Here are some numbered points:
[-0.251 -1.292  0.144 -0.619  1.218 -0.553 -0.844  0.251  2.143  0.697
  0.644 -0.133  0.317  0.461 -0.381 -0.648 -0.977 -1.488 -0.733  1.033
 -0.631  1.364  0.560  0.727] 0
[-0.136  2.575  0.157 -0.123  0.383 -0.094  1.103  0.715 -0.137 -1.104
 -0.606 -0.840 -1.470 -0.680  0.282  0.359 -0.925  0.440 -0.606  0.105
  1.162  0.758 -0.637  0.752] 1
[ 0.010  0.372  0.710  0.739  0.948  0.829 -0.368 -1.596 -0.895  0.242
 -0.021 -0.392  0.736  0.518 -0.177 -1.329  0.682 -0.577  0.383  1.563
  0.647 -0.923  0.052  0.438] 2
[ 0.251 -0.942 -0.779 -1.615  0.644 -0.406 -0.139 -2.160 -0.920 -0.973
 -0.464 -0.245 -0.926 -0.423  0.370  0.307  0.107  0.210 -0.113  0.309
  0.668  1.922  0.554  1.027] 3
[-1.075  0.442 -0.308 -1.329  0.039 -0.550  0.892  1.695  0.997 -2.619
 -0.224 -0.560 -1.262 -1.077  0.428  0.442 -0.360 -0.779 -1.168 -2.274
 -1.414 -0.908 -2.138 -0.918] 4
[-2.078 -2.383 -2.204  0.413  0.159  0.836  0.318 -0.720 -0.816  0.860
  1.106  0.016 -0.916 -1.302 -0.033  0.718  1.054  1.129  0.019 -1.197
  1.222  1.349  0.071 -0.381] 5
[-0.719 -0.636 -1.324  0.301  1.367  0.314 -0.099 -1.582 -0.793 -0.167
  0.101 -1.501  1.211  0.154  0.330  0.414  0.382  1.597  1.157  1.334
  1.252  1.216 -0.245 -0.083] 6
[-0.202  0.073 -0.376 -0.017 -0.036 -1.058 -1.253 -0.908 -0.419  0.583
  1.280  0.326  0.380 -0.428 -0.014  0.165 -0.627  0.216 -0.559  0.473
  0.412  1.120 -0.395  2.108] 7
[-1.118 -0.028 -1.054  0.919  1.628  0.768  0.647 -0.025  0.098  0.491
  1.549 -1.312  0.442 -1.762  1.527  1.940  0.657  0.722 -0.315 -0.510
 -0.115  0.296  0.051  0.599] 8
[-0.647 -0.500  0.350 -0.860  0.308 -0.464 -0.063 -0.122 -0.352  0.614
  0.241  0.518 -0.165 -0.340  0.311 -0.147 -0.986 -0.864 -1.409 -0.113
 -1.102 -0.318 -1.218  0.145] 9
[-0.747  0.764  0.497  0.325  0.232 -0.571 -1.138 -0.204 -0.687 -0.155
 -0.268  0.419  0.066 -0.011  0.650  1.199 -0.004  0.449  0.215  1.331
 -0.142  0.100 -0.534 -0.676] 10
[-0.108  1.158  0.314  0.961  1.229  0.127  0.066 -0.696 -1.114  0.586
  1.429  0.509 -0.360 -1.024  1.505  1.664  0.474  0.106 -0.731  0.028
  0.752  0.675 -0.586 -0.030] 11
New points follow, each followed by the numbers of its five nearest points above, nearest first.
[-0.529 -0.189 -0.468 -0.918 -0.008 -1.565 -2.211 -0.019 -0.446 -3.165
 -0.541 -0.322 -0.398 -0.945  0.673  0.547 -0.617 -0.117  0.653  0.962
 -0.577 -0.053 -0.771 -0.486] 10 3 9 7 4
[ 0.582  0.871  0.946  0.726 -0.079  0.497  0.866 -0.657  0.298  0.568
  0.539 -0.226  1.420  0.765  0.208 -1.251  0.450 -0.367 -0.126  1.572
  2.130  0.205  0.282  0.696] 2 7 10 6 11
[-0.326  1.183 -0.424 -1.301  0.149 -0.174  0.331  1.477  0.839  0.080
 -0.676  0.313 -1.253  1.415  1.788  2.026  2.664 -0.263 -0.693 -0.188
 -0.537 -0.962 -1.016  0.342] 10 9 11 1 4
[-0.298 -1.240 -0.378  0.886 -0.295  0.910  0.673  0.585  0.267  0.310
 -0.336 -1.282  0.309  0.843  1.126  0.570  0.928  1.868  2.085  0.691
 -0.044  0.335  0.305 -1.040] 6 10 8 2 5
[ 1.301  0.157  1.517  1.470 -0.294  0.965  0.521  1.769  2.032  0.853
 -0.283 -0.008  0.726 -0.574 -1.149 -0.708 -0.041 -0.995  0.248 -0.023
 -0.360  0.069  0.901  0.277] 0 2 9 10 1
[ 1.762  0.274  1.260  0.787 -0.625 -0.240 -0.218  0.511  1.669  0.319
 -0.373 -0.859  0.781 -0.313 -1.459  0.387 -0.685 -0.254  0.374  2.661
  0.047  0.184  1.758  1.159] 0 2 10 7 1
[ 0.397  2.045  0.838 -0.509 -2.302 -2.011 -1.708  0.930  0.421 -1.342
  0.528  0.222 -1.441 -1.773  0.517  0.774 -1.425 -1.873 -2.307 -2.644
 -2.252 -1.579 -1.013 -0.613] 4 9 1 10 7
[ 0.723  0.118  0.792 -0.264  0.380 -0.564 -0.710  0.185  0.418 -1.324
 -2.371 -1.454  0.654  1.192  0.561  0.029 -0.851 -0.160  0.166  1.095
 -0.462 -0.220 -0.288 -0.326] 10 2 9 1 0
[ 0.640 -0.120  1.547  1.619 -0.592  0.310  0.120  1.136  1.019  1.637
  0.862  1.011 -1.024 -1.659 -2.528 -3.404 -0.418 -0.047  1.423  0.335
  0.349 -0.461  0.955 -3.639] 2 9 10 0 1
[-0.387 -0.313 -1.135 -0.894  0.329  0.219 -0.454 -1.885 -1.932 -1.964
 -1.244 -0.172 -0.538 -0.707 -0.223  0.407  0.016  0.098 -1.052 -1.678
  0.006 -0.592 -0.533 -1.326] 3 9 10 4 11
[-0.041 -0.441 -0.547 -1.009 -0.420 -1.268 -0.870  1.227  0.173 -0.664
 -0.838 -0.211  0.602 -0.230 -0.386 -0.013 -1.400 -0.089  1.180  0.982
 -0.770  0.749 -0.014  0.300] 10 9 0 7 3
[ 2.428  0.578  1.513  0.766 -2.177  1.038  1.399  0.057  0.419  0.769
 -0.281  0.829  0.444  2.492 -1.385 -1.587  0.296 -0.866 -0.199  0.325
  1.101 -1.638  0.116  1.229] 2 9 7 10 1
[-0.374 -0.735 -0.504 -1.410 -1.114 -0.271  0.891  1.008  0.929  1.327
 -1.060 -1.053 -1.699  0.057  1.775  1.776 -0.971 -1.158 -1.553  0.390
  0.165 -0.161 -0.784  0.572] 9 1 10 0 7
[ 0.209 -0.459  0.535 -0.660 -0.109 -0.193  0.598  0.734  1.152  0.066
  0.679  1.510  1.048  0.879 -1.202 -0.689 -0.222 -0.512  0.067  0.819
 -0.449  0.573  1.632  1.080] 0 7 9 2 10
[ 0.752  0.311  0.416  0.965  0.340  0.523  0.100  0.137 -0.123  0.575
 -0.676 -0.054  0.490  0.603  0.274  1.087  0.251  0.605 -0.103 -0.467
 -0.724  0.135 -0.079 -0.225] 10 11 9 2 8
[-0.562 -1.326 -2.069  0.569  0.136  1.108  0.211 -1.032 -1.924 -0.244
 -0.337  0.123 -0.147  0.187 -0.393 -0.188  0.426  0.813  2.183  0.307
  1.076  0.787  1.427 -0.608] 6 5 3 2 10
[-1.058  0.243  0.179  0.404  0.967  0.787 -0.016 -1.119 -1.053 -0.259
 -0.382 -0.909  1.277  0.656  1.183 -0.583  2.941  1.579  1.498  1.756
  1.530  0.543 -0.482 -0.613] 6 2 10 11 3
